rotation ticks, each row followed by its count of ticks:
The counts run from 0 to 527.
[116 171 162 111 127 115 135 143 122 185 155 121 121  96 128 181 107  95
 139 128 133 151 149  96 169 146  97 127 149 131 148 125  95 171 101 146
 191 152 129 135 162 148 137  79 145 130 151 176 120 155 146  84]
432
[128  76 140 155 147 132 164  79 118  99  82 110 129 139 118 125 172 196
 178 106 105 114 148 131  86 139 120 123  96 142 117 130 133 129 118  93
  75 135 147 128 139 132 161 142 123  99 166 118  94 162 109 181]
351
[126 127 135 106 101  73 120 168 115  90 129 175 145 104 116 141  99 131
 105 121 128 119 102 143  95 144  91 141 103 139 109 144 161 164 143  63
 137 125 123 117 135 126  69 114  96  66 156  88 123 151 108 139]
47
[144  96 126 135 145 131 200  85 128 143  86 126 107 107  86 113 139 206
 164 113 131 106 177 150 122 138 110 130  98 122 133 121 139 139 128 101
 110 162  94 107 133 140 151 120 110 127 153 142 158 137  65 157]
346
[107 151  91 143 105  95 150 145 121 148 190 139  82 135 141 184 149  86
 140 140 131 136 148 172 151 151 149  98 158 161 148 148 133 154 126 148
 108 116 127  93 141 141 106  73 138 122 139  90  98 112 170  94]
207
[125 170 169 113 109  89 111 147 137 141 142 134 151 102 153 189  90 103
 111 147 142 173 106  69 170 107 137 134 169 123 144 106  98 125 120 178
 150 150 175 145 159 139 127 122 151 116 127 158 143 169 173  88]
448
[130 160 165 143 118  88 118 142 116 142 162 133 158 107 158 179 132 125
 118 132 115 137 117  95 174 152 197 121 163 128 163 160 118 163 133 140
  92 130 202 118 121 121 100  87 146 110 154 105 155 125 163  86]
454
[124  94 128  98 143 119 134 110 152 110  66 150 121 101 114 129  84 189
 141 140 124 110 125 124 175  99 118 126 108  86 125 102 147 108 165 130
  95 169  85 130 113 112 119 141 110  93 153 107 184 140  77 151]
60
[108 108 110 174 136 135 145  99 122 158 122  85  92 173 134 146 188 152
 172 129 127 138 159 138 118 131 177 108 150 182 124 126 123 116 116 186
  92 118 155 100 116 114 170  94 163 156 126 136 117 117 172 121]
159
[116 115 142 124 130 140 122 123 115  75  79 143 127 122 108  86  97 190
 153 141 104 101 103 125 100 134 109 152 125 153 108  92 144 134 142 100
  85 166 115 117 129 125 119 171 153 105 174 105 170 163 101 190]
304
[126 161 141 118 135 150 111 164 113 125 142 159  90  95 120 110  89 159
 118 164 111  98 112 135 180 143 156 129 166 146 140 104 149 144 144 145
 103 158 104  98  87 109 108 109 150 138 187 100 203 108 153 133]
252
[125 132 122 147 148 128 178 115 141 153 154 116  84 129 142 155 175 127
 167 156 108 130 188 139 146 138 119 102 129 150 118  86 104 140 114 160
 107 144  98 114 149 158 188  90 167 157 142 152  84 117 177 147]
175
[125 169 176 140 129 110 102 195 107 140 179 135 117 110 138 157 118 112
 114 155 115 132 109  95 144 152 108 134 155 152 140 112 129 176 112 156
 157 154 138 122 126 139 132  84 163 146 165 155 131 143 199 118]
214
[133  84 112 128 128 121 165  91 166 142  74 101  68 165  86 130 173 151
 139 126 157 154 155 150 116 132 146 125 120 168  93  93 140 102 124 167
 119 125 117  96 127 151 170 117 142 156 109 162 117 153 149 128]
373
[119 154 151 142 116 145  86 156  92 108 114 141 117 108 132 113  71 158
 122 154 135 106  96 113 138 142 167 132 165 156 145 125 146 148 135 138
 119 160 160 117  93  98  85 111 149 112 143  94 204 121 134 121]
501
[133 137  93 128 121  87 189 111 161 151 154 133  87 120 124 165 181  86
 137 138 140 166 165 171 177 140 158 105 139 140 136 126 119 127 136 135
 110 132 128  96 163 161 148  86 159 138 129 131  84 124 176  95]
420
[ 86 130 112 147 100 119 100 147 133 166 140 103 104 153 144 182 123  83
 147 154 144 152 147 119 146 123 133 118 165 168 125 120 119 119  88 215
 134 113 140 126 122 117 122  99 144 133 135 143 109 134 190  84]
197
[151 190 167 117 122 116 145 163 111 141 166 163 126  78 126 159  89 120
  98 147 120 138 111 108 188 139 116 134 150 121 163 113 121 187 132 120
 160 171 137 117 149 132 109  83 155 128 153 126 152 128 143 106]
469
[133  78 147 153 131 123 144  59 124 138  39 102 142 118 110 128 117 183
 164  99 134 127 149 110 123 124 151 139 141 119 137 138 110  91 109 136
  94 135 179 127 137 126 151 160 123 111 139 151 151 173  90 137]
361
[131 151 161 129 128  96  97 173 104  83 153 154 124 105 144 134 129 130
 104 146 104  96  75  96 133 142 174 120 158 148 124 121 143 154 159 127
  82 141 178 112 109 121 100 109 137  94 163  73 151 123 188 131]
246
[127 146 156 108 105  77  86 158 100 110 126 155 129 105 129 156  89 140
  98 120 141 112  93 109 138 136 155 127 150 114 138 160 156 144 145 122
 112 133 170 126 111 112  57 118  78  78 153  91 169 139 129  98]
27
[133 190 163 121 105  99 110 164 101 100 144 174 129  76 124 136  84 127
 115 137 112 117  90 132 151 159 128 141 157 143 157 132 130 172 139  88
 127 164 154 109 146 130  83 134 128 100 167  95 161 151 128 123]
256
[122 146 113  83  99  68 108 163 135  99 157 176 120 103 128 180  84  92
 114 138 124 121 117 138 149 137  78 119 146 112 132 139 150 135 125 118
 125 139 112 148 171 149  88 123 111  71 161  95  97 145 138 126]
10
[160  73 125 133 103  71 147 117 137 103  94 145 103 143  87 119 146 137
 102  97 173 146 100 146  64 126 130 133 101 176  96 123 161 137 135  92
 145 124 149 106 130 133 116 109 110  97  93 132 105 166  99 137]
333
[131 153 137 116 157 129 136 114 143 157 137 132 125  99 140 167 108 133
 141 154 121 142 160 107 223 121 175 112 164 104 163 114 102 115 133 181
  87 153 140 125 125 123 134 107 161 137 142 118 170 119 161  84]
450
[115 111 118 163 134 139 192  68 121 139  87 112 122 115 102 139 150 166
 190 110 116 119 191 161 121 154 137 132 122 164 142 140 116 129 121  98
 105 142 143 104 160 151 152 141 147 118 144 136 115 150  99 145]
133
[121 121 164 140 120 130  99 152 100  78  81 133 132 127 102  94  94 175
 140 135 108  99  80 114  77 150 112 155 109 162 100 112 150 165 128  95
 144 150 137 116 126 111 111 149 131 104 165 118 152 173 115 175]
303
[ 92  67 110 121 106 114  93 139 148 117  57 129 112 168 100 136  85 135
 151 129 173 136 107 137  88  95 113 137 112 168  88 125 159  99 121 155
 135 115 130 134 110 101 106 157 109  93 110 121 132 163 100 137]
322
[ 89 122  89 119  99  93 112 160 137 102 152 169 123 141 151 166 116  99
 130 163 114 130 113 138 134  94 151 112 134 154 119 128 152 115 163 159
  72 129 125 144 121 111  94 109 141  76 114  58 124 110 157 132]
493
[ 85 169 123 130 137 156 108 146 108 125 148 130 105 114 145 147 111 137
 178 169  96 107 151 132 173 165 126 118 179 145 147 122 113 142 117 159
 106 144 121 102 128 119 140 124 177 146 204 116 142 112 185 129]
216
[ 91 102 123 122 144 142 155  93 146 171 122  94 111 138 115 177 131 127
 181 144 145 135 199 126 155 119  94 118 124 134 121 114 109 122  91 167
 148 132  92 126 143 138 170 122 146 154 155 192  91 156 130 117]
394
[135 162 152 119 116  88 124 176 109 138 193 148 142 106 145 201 110  90
 114 129 114 121 130 108 154 140  97 112 140 113 149 135 127 179 114 148
 141 152 121 153 151 127 109  90 111  86 157 133 107 114 149 113]
224
[123  92 154  83 129  88 101 182 149 102 131 148 128 132 110 130 102 130
 122 152 130 124  95 104 102 110  63 131  86 132  79  84 163 166 132 122
 156 143  70 131 115 113  96 101 112  91 148 129 124 134 126 147]
52
